Here are some numbered points:
  -0.88  -0.15   0.76  -0.16   0.14  -0.31  -0.08  -0.81   0.06  -0.86  -0.66  -0.91   0.49  -0.28  -0.20  -0.57   0.60  -0.54  -0.57  -0.71   0.57  -0.21  -0.14  -0.74 0
   0.09  -0.20  -0.88  -0.31  -0.45  -0.85  -1.02  -0.81  -0.97  -0.84  -0.49  -0.76  -1.11  -0.87  -0.34  -0.70  -1.17  -0.83  -0.17  -0.71  -1.27  -0.83   0.01  -0.93 1
  -0.27  -0.03  -0.19  -0.68  -0.79  -0.54  -0.36  -0.72  -0.82  -0.75  -0.69  -0.82  -0.60  -0.85  -0.77  -0.80  -0.47  -0.71  -0.81  -0.86  -0.38  -0.72  -0.88  -1.03 2
  -1.02   0.06   1.01  -0.44   0.02   0.04   0.38  -0.85   0.21  -0.82  -0.57  -0.92   0.53  -0.44  -0.28  -0.57   0.80  -0.62  -0.69  -0.60   0.90  -0.52  -0.57  -0.49 3
   0.10   0.85   0.96   0.01   0.28   1.11   1.00   0.31   0.81   1.22   0.96   1.11   1.62   0.88   0.12   2.00   1.47   0.60  -0.07   1.72   1.56   0.07  -0.44   1.46 4
  -0.89  -0.37  -1.71  -0.79  -0.02  -1.01   0.36  -0.53   0.68   0.71  -0.50   1.29  -1.10   0.09  -0.86  -0.72  -0.33  -0.89   0.82  -0.51   0.29   0.66  -0.62   1.12 5
   0.01   0.67   0.81  -0.25  -0.04   0.71   0.67  -0.37   0.14   0.36   0.24  -0.32   0.65  -0.64  -0.84   0.00   1.28  -0.90  -1.08   0.68   1.59  -0.97  -0.95   0.98 6
  -0.17  -0.07  -0.27  -0.41  -0.71  -0.43  -0.37  -0.80  -1.04  -0.65  -0.29  -0.74  -0.99  -0.85  -0.52  -0.73  -1.04  -0.88  -0.52  -0.83  -1.17  -0.92  -0.35  -1.05 7
  -0.66  -0.99  -1.46  -0.71  -0.78  -0.98  -1.38  -0.68  -1.12  -0.77  -0.90  -0.72  -1.24  -0.87  -0.85  -0.66  -1.27  -0.87  -0.83  -0.69  -1.32  -0.88  -0.77  -0.89 8
  -0.29  -0.11  -0.25  -0.83  -0.77  -0.74  -0.78  -0.75  -0.35  -0.84  -0.89  -0.89  -0.20  -0.60  -0.81  -0.66   0.08  -0.64  -0.97  -0.69   0.18  -0.66  -0.83  -0.57 9
   0.25   0.07  -0.56  -0.04  -0.68  -0.30  -0.14  -0.81  -1.02  -0.25   0.20  -0.90  -1.23  -0.46   0.03  -0.76  -1.21  -0.58  -0.10  -0.78  -1.24  -0.71  -0.06  -0.93 10
  -0.74  -0.36  -0.07  -0.69  -0.83  -0.64  -0.32  -0.44  -0.72  -0.74  -0.32  -0.67  -0.94  -0.88  -0.29  -0.62  -1.01  -0.92  -0.25  -0.69  -1.20  -0.97  -0.03  -0.73 11
  -0.18   1.21   0.55  -0.63   1.86  -0.98   0.06  -0.68   1.54  -0.47   1.00  -0.80   1.08  -0.90   0.79  -0.89   1.01  -0.73   0.97  -0.90   0.90  -0.80   1.03  -0.96 12
   0.66  -0.85   1.10   2.18   0.36  -0.52   0.99   2.15  -0.06  -0.06   1.03   1.99  -0.58   0.47   0.00   2.06  -1.11   1.64  -1.00   2.04  -1.33   2.08  -0.88   1.87 13
  -0.60  -0.54  -0.62  -0.81  -0.85  -0.97  -0.86  -0.48  -0.87  -0.82  -0.36  -0.68  -1.12  -0.89  -0.20  -0.51  -1.15  -0.90  -0.12  -0.58  -1.29  -0.88  -0.09  -0.77 14
   0.64  -0.42  -1.61   0.43   0.10  -0.84  -1.31  -0.48  -1.08  -0.81  -0.37  -0.81  -1.15  -0.83  -0.41  -0.85  -1.25  -0.79  -0.37  -0.88  -1.36  -0.82  -0.29  -1.07 15
  -0.44  -0.01   0.10  -0.73  -0.67  -0.64  -0.64  -0.72  -0.23  -0.82  -0.92  -0.88   0.03  -0.54  -0.79  -0.62   0.20  -0.70  -1.05  -0.63   0.35  -0.76  -0.96  -0.54 16
   0.04   0.32  -1.11   1.32  -0.32   1.18  -1.28   1.19  -0.58   0.74  -0.43   0.75   0.12   0.95  -0.21   1.82  -0.94   1.70  -1.00   1.01  -0.73   0.29  -0.10   0.47 17
  -0.86  -0.03   0.67  -0.66  -0.40  -0.22   0.05  -0.75   0.11  -0.82  -0.82  -1.01   0.32  -0.46  -0.50  -0.49   0.68  -0.69  -0.87  -0.51   0.85  -0.50  -0.72  -0.36 18
  -0.83   0.10   0.92  -0.53  -0.19  -0.02   0.26  -0.78   0.13  -0.78  -0.63  -0.87   0.57  -0.35  -0.33  -0.46   0.81  -0.60  -0.77  -0.49   0.94  -0.40  -0.53  -0.24 19
  -0.78   0.46   1.28  -0.27   1.14  -0.24   0.35  -0.72   1.08  -0.84  -0.20  -0.88   1.12  -0.20   0.60  -0.41   1.21  -0.78  -0.22  -0.73   1.23  -0.16   0.60  -0.55 20
   0.07   0.70   0.74  -0.21   0.08   0.77   0.69  -0.09   0.43   0.40   0.15   0.04   1.08  -0.59  -0.92   0.64   1.71  -0.84  -0.98   1.16   1.64  -0.92  -0.87   0.99 21
Which three points above are nearest to each new point? Their numbers follow each, nearest first.
  2.07  1.89  1.05  1.68  2.11  1.88  1.52  1.85  2.00  2.07  1.93  1.74  1.78  1.89  1.82  1.72  1.60  1.89  1.83  1.67  1.68  1.94  1.93  1.57 4 13 21
   2.02  -0.99  -0.30  -0.80   1.08   0.29   1.26  -0.69  -0.03  -0.77   0.85   0.91   1.75  -0.78  -0.07  -0.85   0.61   1.05   2.02  -0.82  -0.44  -0.86   0.99   0.92 12 20 0
  -0.61  -0.30  -0.22  -0.80  -0.82  -0.80  -0.65  -0.50  -0.45  -0.83  -0.74  -0.91  -0.69  -0.77  -0.62  -0.83  -0.68  -0.77  -0.74  -0.92  -0.63  -0.76  -0.71  -1.13 2 7 11
   1.45  -0.46  -1.63   1.80   1.05  -0.01  -1.26   1.44   0.11   0.36  -0.37   0.70  -0.95   0.29   0.18  -0.39  -1.12   0.32   0.19  -0.58  -1.12   0.38   0.32  -0.61 15 17 10
  -0.25  -0.14  -1.28   0.37  -0.08   0.02  -0.25   0.66  -0.09   1.55  -0.80   1.59  -1.17   0.50  -0.57  -0.18   0.22  -0.12   1.12   1.23  -0.62   2.05  -0.94   1.36 5 17 13
  -0.40  -0.11  -0.11  -0.82  -0.80  -0.61  -0.55  -0.73  -0.58  -0.83  -0.80  -0.87  -0.34  -0.66  -0.79  -0.71  -0.09  -0.64  -0.88  -0.78  -0.01  -0.64  -0.84  -0.80 9 2 16
  1.17  0.72  0.32  1.92  2.12  1.52  0.90  0.66  0.82  1.81  1.74  1.67  1.69  1.01  0.38  1.22  1.64  2.02  1.60  0.48  0.59  1.86  1.74  1.60 4 17 13
   1.45  -0.90   1.07   2.13  -0.10   0.11  -0.59   1.74  -0.98   2.12  -0.60   1.95  -1.15   2.08  -0.63   1.90  -1.20   1.99  -0.76   1.86  -1.23   1.91  -0.76   1.63 13 17 4
  0.24  0.88  0.85  0.33  0.74  1.24  0.93  0.90  1.53  1.36  0.74  1.86  1.65  1.26  0.67  2.09  1.53  1.21  0.65  1.93  1.47  1.20  0.85  1.83 4 21 6
  -0.16  -0.09  -0.43  -0.65  -0.67  -0.83  -0.87  -0.78  -0.64  -0.84  -0.81  -0.89  -0.55  -0.82  -0.91  -0.88  -0.42  -0.70  -0.86  -0.84  -0.27  -0.70  -0.90  -0.93 2 9 16
  -0.57  -0.26  -0.15  -0.78  -0.80  -0.76  -0.65  -0.63  -0.52  -0.93  -0.86  -0.91  -0.47  -0.64  -0.58  -0.74  -0.42  -0.64  -0.77  -0.90  -0.32  -0.60  -0.73  -1.03 2 9 16
  -0.57  -0.26  -0.13  -0.81  -0.78  -0.81  -0.68  -0.57  -0.46  -0.81  -0.73  -0.83  -0.52  -0.68  -0.67  -0.88  -0.61  -0.77  -0.83  -0.94  -0.38  -0.62  -0.76  -1.04 2 9 16
  -0.42  -0.07  -0.05  -0.82  -0.70  -0.60  -0.57  -0.66  -0.21  -0.79  -0.90  -0.88   0.03  -0.58  -0.87  -0.65   0.22  -0.72  -1.00  -0.57   0.42  -0.70  -0.89  -0.48 16 9 18
   1.43  -0.07   0.57   0.49   1.12   0.15   1.27   0.99   1.14  -0.33   1.01   1.12   1.41   0.24   1.43   0.11   0.03   0.23   1.92   1.68   1.54  -0.84   0.21   0.28 4 21 12
  -0.14   1.36   1.19   0.22   0.07   1.71   1.59   0.41   0.63   1.82   1.75   1.39   1.67   2.03   1.60   2.14   1.68   2.02   1.56   2.05   1.57   1.99   1.63   1.82 4 21 17
   0.79   0.53  -0.34   1.55   0.50   1.31   1.06   1.36  -0.52   2.10   1.95   0.75  -1.18   2.02   2.00   0.21  -1.32   2.05   1.87   0.08  -1.19   2.02   1.66   0.23 17 13 4
  -0.72  -1.03  -0.42   1.03   2.15   2.00   1.56  -0.16   0.30   1.23   1.94   1.98   1.72  -0.14   0.29   1.22   1.80   2.13   2.00  -0.23  -0.17   1.11   2.00   1.83 4 17 21
  -0.40  -0.21  -0.26  -0.81  -0.83  -0.76  -0.69  -0.62  -0.65  -0.87  -0.72  -0.90  -0.75  -0.79  -0.68  -0.83  -0.81  -0.85  -0.73  -0.92  -0.74  -0.78  -0.67  -1.05 2 7 11
